The same turns and mirrors carry the whole set onto itself and the rows of a family onto each other. Which other rows belong to the same family as each row named below? List them in the order they appear above.
These 36 rows form 6 families of 6 rows each.
z197: [ -5 -18 -28  46 -29  -1  -7  43 -40 -10 -18 -10 -11  -8   8  23   0  42
 -10 -14   7  50  15   6  23   6 -40  16]
z410: [-12 -17 -21  45 -26   6  -2  47 -33  -7 -12  -3 -13  -9  14  14  -4  43
 -10 -13   8  53  21  13  15  13 -43  18]
z642: [-32   2 -54  -1  11  -1 -39  -2  -8 -22   2 -31  -5 -60   7 -18  12  15
   2 -28 -28  10 -18  50  13 -33   7  31]
z189: [-12 -17 -33   1   2  38 -32  -6   6  -3  35  16  20 -37  11  66 -12   0
 -27  23  -5   2  -7  22 -13  14 -12  10]
z87: [-16  -9 -61  29 -26  29 -57  10 -22 -23  21 -30  -3 -14  -1  51  34 -12
  -5 -12 -20  40  26  16  -6 -10 -52  35]
z960: [ 12 -10   1   6 -18  11 -13  24 -29   4  19 -42  21 -39  15  24 -18  36
 -32   0   8  15 -38   8  23 -41 -10  32]
z715: [-27  -1 -51   6  20  10 -36  -8  -9 -27   6 -38 -12 -54  15 -20  15  12
  -3 -33 -20  20  -9  56   0 -34   4  35]
z28: [-20 -24 -22   9   2  35 -25  -5   8   1  27   4  20 -36  -5  62  -9 -11
 -32  21  -3   2   1  14 -27  25  -4  12]
z587: [-29  -1 -53   1   6   2 -34 -22 -13 -17   9 -23  -8 -48  14 -24  15  23
  -8 -25 -27   7 -16  56   9 -31  -1  35]
z356: [-26 -20 -57  27 -25  38 -59  14 -22 -23  13 -27  -2  -3   7  49  43 -10
  -6 -13 -12  39  17  20  -2 -15 -38  33]
z178: [-30  -9 -28  19  14  -9 -16  15   8   9 -18 -26  12 -68  -3  -2   1  11
 -18 -21  -6   4   8  22 -49  25 -20 -13]
z718: [ -6   2  -8   4 -11  11 -20  20 -28  -7  15 -44  24 -44  13  26 -26  36
 -37   0   1  20 -43   5  29 -40   1  31]
z172: [-32   1 -31  23  -2 -20 -19  22   9  -1 -13 -31  12 -68   4  -4  12  21
  -2 -20 -13   2   2  16 -45  28 -36  -8]
z109: [-28  -5 -54  10  18  -7 -33 -22 -11 -27  -2 -21   1 -52   4 -16  20  20
  -1 -33 -29  16  -3  53   6 -38  -4  30]
z34: [-25   4 -52   6  12  -2 -30 -11 -11 -20   3 -30  -7 -52  12 -22  13  10
   5 -21 -31  22 -11  52  12 -35   4  39]
z455: [-30 -23 -56  12 -28  35 -56   7 -16 -15  23 -31  -1 -10   4  51  34  -9
   0  -8 -18  39  28  20  -8 -17 -38  45]
z971: [-20 -19 -57  32 -20  35 -56   9 -15 -20   7 -25  -6  -3  12  56  40  -6
  -2  -2 -12  40  25  21  -2  -4 -40  40]
z681: [ -3  -5  -5   3  -8  14 -19  25 -18  -3  27 -45  15 -37   8  28 -20  39
 -30  -9  -6  21 -42   6  32 -50 -12  27]
z888: [-31 -18 -62  25 -21  23 -49   6 -21 -21  14 -26  -3  -7   3  51  43 -22
 -13 -11  -7  41  20  24   2  -4 -33  47]
z665: [-32  -5 -34  13   2 -15 -19  27  -6  -2 -14 -22   6 -56  -4  -6   2  16
  -8 -25  -2   2   0  19 -52  33 -16 -19]
z878: [-21 -14 -17  -3  -6  31 -25  -6  11   4  22  24  19 -34   3  53  -8  -6
 -36  27  -3   8  -2  18 -21  20 -14  14]
z555: [ -6 -15 -23  37 -28  -4  -1  36 -31  -8 -14  -8  -2  -2  20  14   0  46
 -13 -19  -5  56  27  13  25  15 -33  18]
z267: [-23   0 -45  -3  19  -1 -34 -18   2 -19  12 -25 -11 -48   6 -22  14  16
  -4 -27 -25  21  -6  46  14 -31  11  37]
z176: [-31  -5 -35  25   7 -16 -26  19   3   8 -10 -29  11 -61  -2   2   6  18
 -15 -19 -10   5   7   9 -49  27 -23 -24]
z365: [ -4  -4  -9   4  -9   3 -23  18 -24  -1  18 -37  15 -27  10  27 -25  45
 -27   4   6  10 -40  -1  32 -36   5  35]
z139: [-33   7 -34   7   4 -16 -15  22   4   4 -12 -36  12 -60  -7   3  -3  10
 -16 -17  -4   7   1   7 -49  24 -30 -21]
z481: [ -9  -9 -28  12   4  37 -21 -11  13  -1  22   5  15 -36   1  64 -12  -7
 -33  29   2   8 -12   9 -28  13 -11  19]
z733: [ -4 -10 -30  43 -25   1 -10  49 -22  -5 -18  -7  -8 -10  12  17 -13  48
  -7 -26   6  53  21  -1  13   7 -36  18]
z281: [-10 -12 -19   6   1  37 -16 -12   8  -2  21  18  14 -23  -1  59 -11   2
 -27  15   0   0  -8  22 -31  23  -9  15]
z273: [ -8  -5 -34  38 -30  -2  -6  36 -32  -9 -14   0 -17 -15  15  17 -10  39
 -10 -21   7  61  18  15  24  16 -41  23]
z190: [ -8 -25 -27  38 -29   3   3  38 -29 -14  -9  -6  -2 -14  13   7 -12  42
 -18 -16   5  60  15   0  23  14 -38   7]
z882: [  0  -2 -15  -1 -16  19 -18  25 -25  -5  13 -41  13 -39  12  15 -28  45
 -30   0  -4  20 -38   6  32 -41   0  38]
z591: [-28  -1 -23  25   4 -12 -20  15   4  -1  -7 -35  19 -63  -7   3  -2  17
  -4 -20  -5   8  -1  23 -52  23 -29 -26]
z485: [ -2   3  -8   2 -12  14 -28  21 -26 -16  23 -51  15 -34  10  25 -18  45
 -35  -2  11  12 -44  10  25 -38 -11  35]
z74: [-19 -21 -57  28 -24  22 -60  12 -11 -14  12 -37   1   3   2  54  37 -14
  -9 -24 -11  40  23  21  -6  -9 -39  34]
z371: [-13 -15 -22  10   1  33 -26  -4  13   7  30  16  18 -34  -1  56 -14  -3
 -32  21 -11  -3  -6  17 -27  18  -5  21]

Same family as z74: z267, z139, z281, z273, z485
Same family as z34: z410, z356, z718, z176, z371
Same family as z190: z189, z960, z172, z109, z455
Same family as z87: z587, z681, z878, z555, z591

The same turns and mirrors carry the whole set onto itself and the rows of a family onto each other. Which other rows belong to the same family as each row named below? List them in the order they appear above.
These 40 rows form 10 families of 4 rows each.
z311: [ 20  -4   8   6 -19  -7  22   6  23 -10  21  10  54 -31  32 -59  27  -4
   3   1]
z173: [ -5  14 -24  -5  -7   7   5 -19   9  -2  41 -31  65   8  26 -34   0   2
  45 -31]
z970: [-14 -18  21  -5   7  -7  36 -40  24 -38  -1  11  14 -28  -3   5  23   6
 -22  -5]
z231: [ 10 -12   0  18 -18   8  37  -4  20  -9  56 -20  28 -26  24 -58  21 -16
  -2  -2]
z350: [-15 -26  26   1   6  -6  55 -13   8 -25 -11  20  11 -32  -9 -19  11   5
 -20 -23]
z819: [-30   7 -25 -23   7 -11  10 -46   1 -27   3 -24   4   3 -24   5  14  29
  11 -30]
z4: [ 19  16 -47  -2 -18  -7  17 -10 -12   3  26 -37  43   8  15 -39  13   0
  31 -39]
z73: [  0  21 -30   0 -12 -29  10 -19 -20   3  22 -33  44  13  22 -50   0  -5
  35 -38]
z713: [-43 -12  20  -8  12 -16  34 -40 -21 -20 -13  18  20 -37  18 -31   8  -4
 -18 -30]
z207: [-39  -1 -17  -7  13 -18  22 -22 -28 -22  20 -35   0 -19 -28 -23  -5  32
  14 -33]
z483: [-19 -21  16 -11  13 -17  31 -25  11 -19  -2   9   3 -63   5 -14   9  21
 -26 -41]
z138: [ 26   0   2  -2 -20 -11  12 -28  44 -24  19   2  51 -30  34 -31  35 -12
  -1   0]
z157: [-34   3 -19 -13  10 -16  30 -29   5  -7  -8 -18 -19  -7 -22 -51  -4   6
  14 -53]
z459: [-11 -39  22 -10   2 -35  44 -17  18  -7  16   1  22 -35   9 -13  -2   7
 -27   4]
z806: [  8  -9  25 -10 -29  -5  19 -14  25  -9  33  20  53 -24  46 -43  17   5
 -10 -30]
z108: [-18  14 -16 -44  12 -19  10 -21   8  -3   6 -26   6  10 -26   0   5  27
   9 -21]
z787: [ 35 -23  -3 -14 -20 -20  21 -26  27   2  45 -12  52 -28  30 -50   5   7
   6  -2]
z282: [-22   6 -25 -15  19  -7  30 -23 -18 -19  -1 -23  -1  -7 -29 -21   3  44
  20 -41]
z932: [ 34  24 -35 -37 -13 -13   3 -25  18   6  15 -27  40   6   8 -27   3 -12
  14 -30]
z596: [  1  11   8   9  24  -1  25   0  39   0  34  -4  46 -29  40 -49  43  -3
  -9 -27]
z308: [ 27  23 -33   5  11  -4  34 -36   1   1  27 -34  13   3  23 -64   7  11
  32 -34]
z37: [-34   7 -18 -18  36  18   6 -37 -13  -4  19  -8  12  -6 -15 -38  20  27
  -2 -57]
z574: [ 20  -1  17   6 -19 -19  27  -9  33 -20  26   1  51 -35  29 -72  10  -6
  14 -21]
z106: [ 16  24 -44 -16 -20 -17  -5 -39  13  -9  18 -32  40  11  20 -23  23   0
  26 -31]
z774: [-32  -3  15   0  33  21  41 -13  17 -23  16   9  23 -23   3 -25  14  -7
 -37 -41]
z182: [  2   8 -30   0  11  -1   7 -25   5  23  34 -28  36  -4  21 -44  41  -6
  17 -67]
z700: [ 17   4 -39 -29  -4 -19  17 -42   5   2  22 -33  41  11   6 -40 -26  10
  29 -35]
z628: [-20   0   6  -5 -23  -1  22  -2  13 -30  46  -8  51 -51  38 -50  19  -4
 -13 -11]
z872: [ -4 -22  34   8  10 -14  60 -28  -4 -34  13   8  10 -39   4 -25   2  13
 -23 -24]
z310: [-37 -14  25   2   5 -12  36 -12  -4  -9  10  16  -4 -13  11 -45  14   5
 -28   0]
z814: [-35   2 -15 -14  19 -13  30 -46   1 -18   3 -32  14 -29 -12 -38   9  23
  48 -60]
z222: [  9  23 -19  -1  -4  -8  44 -31  -8 -11  44 -41  47  -2  49 -32  16  12
  30 -44]
z471: [-39   5 -21 -24   3 -24  19 -26 -16 -35 -16 -13   6 -21 -22 -14  11   6
  -1 -54]
z775: [-35  -8 -15 -31  22 -32  28 -27   6 -12  -2 -20   9  -8 -21 -16 -28  27
   5 -19]
z724: [ 24  -8   5   8 -19   1  35 -15  21 -30  41 -16  64 -24  27 -33  39 -15
  23 -20]
z666: [-23  -9  33 -10  -5 -14  36  -8  -1 -42  16  16  26 -27  14 -15  35  20
 -25  -7]
z150: [ -4 -27  26 -20  12  -8  37 -25  17  -8  10   0  13 -21 -19  11  18   2
 -18  -1]
z766: [ 17  28 -39  -9  13 -15  10 -41 -11 -20   2 -28  43  -8  13 -41  22   9
  48 -39]
z980: [ 44  -8   9 -19  -3  -1  14 -25  36  -5  22   2  45 -35  13 -33  22  -7
  -3   9]
z597: [-27   7 -31  -3  40 -10  22 -35 -16  -9   2 -36  15 -21  -4  -1  -8  21
  24 -40]

Same family as z157: z231, z308, z310
Same family as z775: z459, z787, z700
Same family as z724: z471, z666, z766
Same family as z980: z108, z932, z150
Same family as z574: z73, z207, z872

The same turns and mirrors carry the whole set onto itself and the rows of a family onto each other. Which other rows belong to the same family as each row named below? List them in the order they appear above.
These 16 rows form 4 families of 4 rows each.
z721: [-13 -29  -9  -5  18 -21 -37  22]
z41: [ 13 -19 -39   0  13  -9  28 -13]
z333: [  1  -7 -24 -12  11 -17  34 -20]
z501: [ 39 -16 -29 -13 -17  11  -6  10]
z395: [ 36 -10 -32  -7  10 -12 -17  43]
z513: [  2  29   7   4  -1 -45 -15   1]
z645: [ 18  20 -18   3 -32 -41 -18   3]
z616: [-28   3   0 -20  -8  -8 -29  14]
z79: [ 16  27  12   3  -2 -35   4 -10]
z494: [-19 -14 -34  15  -3   2  14  -4]
z495: [-26 -23  -4  -8  25  -7 -23  10]
z297: [ 52  -2 -31   1   8 -10 -19  20]
z584: [ 50   1 -26 -17   1 -17 -16  28]
z114: [ 16  25   5  -6  -1 -44 -22 -13]
z668: [-30 -12 -17 -12  26 -21 -30  10]
z675: [  4  -5 -36  -4  24   3  26 -11]

Same family as z495: z41, z513, z584
Same family as z395: z721, z333, z79
Same family as z297: z114, z668, z675

The same turns and mirrors carry the whole set onto itself and the rows of a family onto each other. Which other rows belong to the same family as each row named below? List them in the order they appear above.
These 36 rows form 6 families of 6 rows each.
z184: [  7 -14 -29 -25  22 -36 -24  -2   9 -14 -16  35]
z880: [-18 -17  -9   7 -10   7  12 -19  20 -38 -34  -8]
z144: [-11  17  10 -17  -8 -39  10 -41 -27  15   2   8]
z946: [  1 -16 -33 -17  18 -21 -24  11  13 -11 -25  36]
z383: [-10  24  26 -17  -5 -26  24 -28 -18  12   3  28]
z851: [-29 -16 -21  -3 -10  18   8  -8  22 -35 -22 -15]
z557: [ -8  -4 -45 -21  22 -18 -13   8 -15  -3  27  18]
z9: [ -1 -10 -40 -25  23 -37 -12   6  -1 -11 -16  39]
z943: [-17  26  19 -34   7  -4  37 -11  -2  16   6  18]
z918: [  2  -8 -37  -5  20 -30 -23   9  -7  -4 -17  37]
z211: [-18  12  12  13 -12 -13   8 -38 -10  18 -30  25]
z566: [-12 -10   9 -16 -21   8  -1  -5   8 -18   6 -35]
z245: [-16  17  23 -17  -4 -21  31 -37 -21   1  16  10]
z269: [-18  26  12   9 -19 -18  -5 -42 -10  11 -25  10]
z581: [ -7 -17 -21   0 -22  -2  -7 -12  21 -39 -15 -20]
z922: [-16 -11   0 -24  -7  20   6   8  14 -22  25 -17]
z66: [ -7  14  30 -24   0 -30  18 -38 -15   5   7  15]
z20: [-32  13 -14  -3  -3  17  15   2  24 -33 -39   7]
z309: [-18  12  14 -13 -11 -25  21 -35 -26  19  12  22]
z428: [  9   1 -33 -17  10 -37 -36   2  -1   1 -11  30]
z987: [-40  11 -17 -34  -3  19  27   6  11 -24  12  -7]
z551: [-12  21  11 -14  -1 -13  21 -13  13   7 -42  43]
z949: [-26  -3   5 -21  -8  24  -7  -1  16 -21  14 -23]
z720: [-23  11 -39 -33  21 -21 -10  -2 -17  -2  30  27]
z843: [-20 -26 -16   5 -22   8   0  -2  16 -38 -23  -7]
z572: [-12  12 -32 -43  29 -24  25   7  -8 -16  16  23]
z208: [-23  25  22  -2  -1 -11 -10 -34  -4  14 -31  26]
z340: [-19  22  25   0  -3 -12  11 -28 -10  18 -33  24]
z821: [-25   0  -1  -9 -12  28  10   1  16 -26  10 -21]
z727: [-21   5 -47 -33  24 -27 -16 -12 -10 -15  23  19]
z911: [-13   0 -49 -29  14 -23 -29   2 -10  -3  17   4]
z305: [-26  22   7   5   1 -17  -2 -31 -11  11 -40  35]
z56: [-11   0 -52 -31  20 -24  -6   2  -4 -14  21  28]
z757: [-21 -13   6 -10 -20  16  10   5   1 -27  16 -22]
z334: [-26 -12 -18   0  -8   8  -1 -24  22 -43 -23 -16]
z955: [ -4   4 -44 -17  26 -20  13   0  18 -21 -30  37]

Same family as z184: z66, z949, z208, z727, z334
Same family as z922: z880, z946, z245, z720, z305
Same family as z144: z566, z269, z581, z428, z911

